One turn moves every row onto another: examples first, then more rows asked
Bage: 26  3  -27  -34  -11  -32  -12  -26  -18  19  5  -23  47  -5  20
tifu: -6  7  -8  -14  2  -2  -4  -3  -10  22  -13  13  10  8  25
Vafi: -8  7  -10  -11  -3  -2  -10  -3  -7  23  -14  5  9  8  28
basik: -7  5  -10  -17  0  4  -13  -5  -12  27  -7  9  7  3  25
vife: 7  11  21  -4  -38  2  -16  -38  -18  38  -13  2  23  6  -1
Niku: 22  25  -6  -36  -30  1  18  -21  -14  25  -34  -10  16  -10  19
Zod: -1  3  -6  -10  -4  -3  -16  -6  -17  22  -12  13  7  7  31
pebiz: -6  6  -9  -13  2  0  -7  1  -9  22  -5  7  14  1  23
pesu: 27  24  -11  -27  -27  3  12  -23  -22  25  -38  -9  11  -12  27
pagag: 23  -23  -9  -27  -18  -34  -3  -24  -27  28  12  -3  42  12  10
Rorib: 24  22  -5  -33  -32  -1  20  -17  -13  26  -29  -5  21  -16  17
Pomu: 8  7  19  2  -39  3  -12  -36  -16  39  -9  0  30  -2  0
tinib: 23  25  -7  -31  -33  -4  16  -25  -9  28  -32  -3  18  -13  27
fuvu: 2  7  19  -1  -38  4  -8  -40  -22  43  -14  3  19  7  2
burip: 16  -28  -10  -27  -22  -35  -8  -24  -29  24  2  -7  37  18  9
vali: 20  12  -26  -34  -8  -35  -13  -24  -18  12  4  -19  41  -6  25
Duf: 23  10  -4  -32  -15  -20  10  -40  -47  27  7  -16  45  -3  -2
nipa: 21  11  -29  -33  -11  -33  -19  -33  -23  13  0  -23  36  -5  22
nime: 10  -24  -7  -30  -18  -33  -9  -17  -36  18  7  -11  39  10  10
Kof: 17  -1  -8  -32  -20  -21  -1  -36  -52  24  5  -21  44  -5  -1
naza: 5  10  21  1  -33  4  -18  -39  -16  36  -11  -2  22  4  6
neper: -7  7  -8  -15  3  3  -6  -1  -12  22  -9  5  5  6  29
pofa: 25  8  -5  -35  -10  -22  4  -35  -44  25  11  -18  50  1  -4
Mepor: 22  3  -24  -39  -20  -36  -14  -26  -31  12  2  -21  40  -9  20
nuba: 20  31  -6  -36  -30  0  13  -22  -18  24  -34  -5  17  -10  26
zosaz: 21  6  -7  -34  -12  -17  7  -42  -53  24  4  -14  40  1  -3
Tafo: 13  -25  -6  -23  -20  -34  -2  -23  -24  26  11  -7  39  18  9
dutu: 4  14  14  4  -30  3  -10  -40  -17  37  -14  2  26  2  1
Bokeb: 10  10  20  1  -34  3  -14  -37  -28  34  -21  -1  21  8  3
mapuf: 28  21  0  -35  -31  1  20  -22  -14  27  -33  -8  14  -9  22

Mepor turns into -> nime
Rorib turns into -> pebiz
Duf turns into -> vali
And these:
tinib turns into -> tifu
Niku turns into -> basik
burip turns into -> zosaz
fuvu turns into -> nuba
Bokeb turns into -> pesu
pagag turns into -> pofa

One turn moves every row onto another: examples first, then more rows asked
bifun: 2  24  24  3  8  -16  -6  18  -16  15  1  5  -2  -5
Nafur: -2  -21  -21  -4  -7  3  -6  -18  3  -7  -13  -4  0  5
fupo: 3  17  13  10  -6  6  -29  -20  -15  17  28  -2  5  -9
talu: 10  -20  -8  -13  -12  -4  -13  -5  11  -9  -3  -3  3  25
pesi: 2  22  10  17  1  6  -24  -18  -17  11  27  3  3  0
vupok: 0  7  10  13  7  -12  -2  -12  -27  32  3  -6  10  -22
vofup: 0  7  5  14  1  -10  -10  -9  -25  37  4  -6  8  -22
zutiz: 10  -22  -3  -2  -6  -4  -5  -3  16  -7  -12  2  -7  29
viku: 3  19  9  10  -2  6  -28  -19  -18  20  26  -2  5  -1
kevud: -2  -22  -15  -7  -13  -9  -1  -7  5  -8  -12  -8  4  11
kota: 25  14  31  -1  8  -1  -29  1  -6  27  22  3  2  3
Supo: 6  20  26  -5  4  -21  -7  16  -19  15  0  5  1  -4
rap: 17  -31  -5  4  12  6  5  -14  12  0  -8  2  -8  21
Kizo: 26  10  31  -1  10  -8  -30  -3  -6  26  17  11  0  9
roz: 3  20  28  -4  11  -26  -10  9  -14  11  6  4  -7  -7
Maz: 26  5  25  -3  12  -14  -32  -7  -10  30  23  4  0  3
vefi: 13  -32  0  3  16  2  12  -11  6  6  -11  -17  -8  16
Zag: -3  -23  -12  7  -8  -3  2  -16  10  -7  -14  -4  -4  16
boras: -5  7  13  16  6  -15  -4  -19  -22  28  2  -4  5  -25
kes: 5  18  29  -4  3  -17  -11  17  -13  21  3  0  0  -11
ligim: 13  -31  -1  8  9  -5  8  -8  14  11  -22  -4  -3  17
Zuso: 12  -22  -2  3  24  1  11  -6  10  7  -25  -7  1  7
Dadum: 3  21  22  -4  4  -18  -10  18  -17  26  -1  0  0  -6
lizi: 2  -28  -12  -6  -7  0  -1  -12  4  -7  -5  -14  -10  17
nivur: 16  -31  -5  12  7  5  -2  -21  15  9  -8  -3  -1  23
vudi: 14  -18  -6  -17  -2  -2  -13  2  12  -8  -14  4  -4  21
rop: 29  10  25  -1  12  -4  -28  -2  -12  28  20  7  5  10
rotum: 11  -31  -6  5  11  3  10  -13  9  0  -14  0  -6  14
gakim: 26  10  20  0  7  -5  -32  4  -11  34  18  7  3  7
kod: 19  -25  6  6  22  -1  11  -4  14  8  -14  -9  7  19
gase: 15  -26  -3  14  18  9  5  -22  12  6  -4  -11  11  18
Sil: 5  15  28  -4  5  -26  -9  13  -14  19  -4  7  -4  -9
kimeb: 9  -31  -13  -2  -4  2  0  -15  8  -4  -8  2  -8  16
zin: -6  15  9  14  5  -7  -6  -11  -23  32  5  -8  7  -21
ber: 22  18  26  -1  10  -1  -28  4  -9  29  18  5  1  11
pipa: 3  13  12  13  -3  0  -30  -29  -14  14  27  5  2  -3
Bedav: 9  -27  -5  -11  -4  -3  -2  -3  5  -8  -7  -11  -12  23
Muvat: -1  18  14  10  4  -7  -24  -25  -16  8  29  1  0  -6
Nali: 3  18  8  12  -4  2  -25  -23  -21  11  28  3  8  -3
nukud: 1  4  12  8  9  -22  -10  -15  -22  33  9  -7  4  -24
som: -3  11  15  14  3  -9  -6  -10  -20  29  5  -10  7  -27
lekup: 21  -22  -5  7  20  16  -7  -22  14  3  -4  -3  2  20
pag: 18  -31  0  2  15  8  3  -15  8  4  -3  -16  -7  23
guf: 12  -31  -9  -6  -2  -2  3  -6  9  -4  -12  4  -9  18

Dadum turns into -> ber
pesi turns into -> vofup
pag turns into -> lizi
And these:
roz turns into -> Maz
kimeb turns into -> rotum
vudi turns into -> lekup
Kizo turns into -> pipa
Nali turns into -> vupok
nivur turns into -> Zag
talu turns into -> gase
kes turns into -> kota

One turn moves every row onto another: examples first, then more rows asked
vapeg: 17  -4  -14  -2  25  -8  22  -22  0  32  -25  33
Misu: 25  -11  -3  14  23  -6  14  3  -11  24  -25  -7
Nes: -3  -2  6  4  0  -22  -6  -21  12  29  11  14
lozo: 6  -20  20  -10  0  -5  -1  -29  -27  36  6  9
piri: 2  -5  2  -2  -6  -21  1  -22  10  29  19  18
fopo: 3  0  7  -5  -12  -20  7  -16  3  34  21  11
gedas: -13  0  -20  -9  20  18  20  -19  -4  24  -10  6
tokap: 10  5  -20  17  -10  -10  38  -38  -18  22  -12  13
kibul: -9  2  -19  1  -1  -19  17  -9  9  2  2  -1
Nezi: 18  12  -23  -12  8  -13  8  -4  -1  15  8  3
bufof: 17  -14  -11  -13  -23  -24  19  -6  -12  32  -25  -7
Vib: -6  3  12  5  -2  -20  -5  -18  5  33  10  5
Vugu: 9  23  -21  14  5  -4  25  -28  -25  27  -15  -6
Bup: 1  -2  -11  -13  26  -20  14  -1  -39  30  -8  13
sagis: 23  -27  -1  22  10  -12  25  -7  -6  18  -29  3
tomis: 17  5  -17  24  -2  -9  25  -43  -14  23  -22  12
tane: -26  -8  -4  -1  1  13  32  -26  -9  22  -14  0
gude: -8  -8  8  16  -17  -21  17  -20  2  5  -10  -2
pefi: 5  -17  -16  5  2  -10  42  10  -15  14  -9  -11
feg: -17  -23  -2  2  5  -29  28  -17  -28  17  -17  25
sedem: 13  -30  -8  13  -3  -14  42  -4  -6  10  -17  4
Pefe: -11  10  -11  3  30  -8  16  -16  -1  29  -31  9
pebez: 22  -14  6  -2  2  16  21  -32  -16  40  -16  17
Tisu: 10  -8  6  -1  24  -21  5  -11  -39  37  -20  18
gulim: -3  -19  13  4  -12  13  34  -33  -18  31  -16  6
Vevom: -18  -22  19  -1  -1  -8  2  -33  -21  25  0  5
belir: 14  -5  -14  4  17  -7  27  11  -16  23  -12  -16
Sigog: 0  -2  11  -5  -13  -9  48  -15  -25  38  -15  6
kuge: -11  -15  -10  -19  18  -8  0  -24  -10  23  12  17
Zak: -19  -9  -17  -10  13  -24  29  -4  -31  21  -6  17
badez: 4  16  -23  11  -7  -8  38  -31  -23  24  -9  1
bef: -3  4  13  -2  -8  -19  0  -14  -1  36  15  2
miper: 2  -21  13  10  10  -25  15  -18  -33  28  -26  24
fak: -25  -18  0  -6  10  -11  3  -30  -11  17  5  10
tir: 10  -15  0  -23  12  -5  -1  -24  -21  34  14  17
folub: -22  8  5  2  9  -10  31  -12  -19  33  -23  -6
murer: 11  -16  -26  -10  -3  -22  6  -6  5  27  -33  -1
Novo: 23  -18  -22  -17  -14  -23  14  -6  -3  31  -25  5
Sufuf: -2  -10  -18  -5  -4  -22  2  -5  1  27  -36  -13
zef: 2  -12  -8  -6  -18  -21  12  -3  -11  31  -32  -18
saz: 24  -11  -1  -8  -3  -11  42  -23  -16  36  -16  31
vel: 40  7  4  -2  0  -12  3  -10  -11  28  0  2
kat: 17  16  -17  20  9  -6  17  -36  -19  27  -22  2
piz: 23  -6  22  13  -17  -18  7  -22  -8  21  -12  -1
gib: 16  -3  -13  -10  22  19  12  -24  -9  35  -9  16

lozo turns into -> fak
badez turns into -> kat
belir turns into -> sagis
And these:
feg turns into -> Bup
Nezi turns into -> piz
gulim turns into -> gedas
piri turns into -> bef
bufof turns into -> Sufuf
vapeg turns into -> Sigog

One turn moves every row onto another: examples first, then more rows asked
ras: 10  -2  20  -8  19  3  6  -11  10  6  -13  -8  28  4  -23  -5  -17  5  -6  4  -7  7  5  16  -3  14  -14  16  -10  25
sugod: -15  -13  -15  9  -15  2  14  9  -9  -9  15  -8  -27  0  20  7  10  -15  -4  14  -4  -20  2  -26  7  -1  17  0  -9  -20
pasa: 9  -5  22  -7  24  -1  4  -14  3  2  -14  -3  19  5  -25  -1  -6  15  -6  6  -9  11  2  19  -2  8  -11  23  -13  18
lav: 28  -7  -12  -9  -5  -6  -13  -6  19  12  -9  -11  27  9  15  -1  -13  7  8  4  1  18  -6  29  17  0  4  18  -5  17
pel: -18  -16  -19  16  -20  5  17  10  -9  -2  18  -2  -22  -4  10  4  3  -18  -5  8  -10  -15  2  -28  12  6  12  -2  -9  -9
vesom: -1  15  -10  5  -6  -13  -5  12  18  4  17  8  26  5  14  -13  6  11  20  -13  18  -9  -18  -7  21  -18  11  -20  5  -6
Panet: 12  3  29  -4  35  -7  5  -8  6  2  -15  0  11  -3  -21  7  -2  -1  -2  8  -3  21  -7  13  -7  6  -12  15  -12  6
famu: 32  -1  -8  -10  3  -11  -10  -1  16  14  -13  -6  23  2  9  4  -14  -4  7  3  0  24  -19  22  16  0  -4  7  -4  17
Musu: -6  -9  26  3  19  12  15  -14  -7  -14  -8  6  1  12  -25  -8  4  0  -12  2  -8  -11  4  -8  -1  15  -22  23  -22  7
Belam: -5  13  -15  8  -17  -10  -4  8  18  5  15  11  34  5  11  -19  5  14  19  -14  16  -12  -14  -5  24  -14  9  -21  8  -2
Lavem: -16  -17  -24  12  -15  9  15  13  -3  11  14  -2  -13  -17  21  3  -6  -23  4  11  -6  5  -4  -24  12  4  15  -7  2  -12
sunof: 17  5  28  -9  31  -14  9  -1  8  3  -13  -7  22  -6  -14  4  -10  -9  -1  7  0  12  -9  13  -5  6  -15  10  -7  10
Tol: -6  14  -10  13  -13  -8  2  12  19  5  13  14  28  3  12  -14  2  17  17  -12  17  -6  -23  0  22  -13  8  -22  10  -3
Nug: -20  -20  -6  8  -10  18  8  4  -14  -14  16  1  -17  6  -5  0  9  -15  -9  7  -12  -18  8  -29  4  11  -6  6  -19  -12
Vesum: -13  -12  -18  7  -21  4  13  17  -1  7  13  -15  -19  -8  29  8  2  -6  2  20  3  -7  6  -12  9  -4  28  1  -3  -17
Serun: 15  4  34  -12  22  -9  6  -6  14  1  -12  -18  20  8  -6  4  -6  12  -5  12  8  0  4  22  -8  5  -1  24  -9  8
sorit: 1  1  30  4  32  -4  17  -4  -10  -13  -8  3  -9  6  -21  7  7  -9  -3  6  0  -5  -7  -10  -8  6  -17  15  -19  -5
let: 31  2  -3  -9  5  -16  -10  0  16  10  -12  -12  20  4  17  7  -9  4  11  7  5  22  -14  31  14  -9  8  13  -3  9
bik: -5  13  -12  7  -16  -8  -1  8  19  3  13  11  31  6  12  -18  2  18  15  -13  15  -14  -17  2  22  -11  10  -18  8  -5
Pabeb: -4  13  -12  4  -16  -9  -5  11  21  4  17  10  31  9  16  -16  8  16  15  -14  16  -11  -14  1  22  -21  15  -13  5  -3
guz: -17  -12  3  9  -9  10  7  6  -13  -16  15  -9  -19  10  6  7  17  -7  -8  14  -6  -28  13  -22  -1  5  4  16  -23  -18
vosu: 14  -2  31  -9  26  -10  5  -11  4  2  -15  -11  13  4  -14  4  -1  15  1  12  1  9  3  24  -7  -1  -3  24  -11  5
mim: -12  -12  1  11  -1  6  9  9  -14  -18  15  -1  -24  1  4  11  15  -20  -6  11  -7  -18  2  -27  -3  4  -3  7  -17  -24
pomi: -21  -21  -27  8  -28  16  8  11  1  10  13  -7  -11  -2  22  -3  -5  -6  -4  14  -6  -6  9  -14  11  2  23  1  -1  -3
Godo: -4  -3  36  0  24  1  16  -8  -3  -16  -4  -8  -8  18  -9  -1  10  9  -10  11  7  -13  6  2  -8  7  -7  31  -22  -8
fuv: -18  -17  -18  12  -25  8  15  4  -6  -5  16  -8  -23  2  15  1  7  -7  -8  10  -9  -20  9  -22  10  6  18  3  -13  -10
Nanuk: -3  18  -10  7  -15  -13  0  10  19  8  14  11  27  4  17  -14  3  19  15  -13  17  -10  -19  0  20  -17  12  -16  11  -9

Vesum turns into -> pomi
guz turns into -> Nug
And these:
sugod turns into -> fuv
famu turns into -> let
vosu turns into -> pasa
Serun turns into -> ras
Musu turns into -> sorit

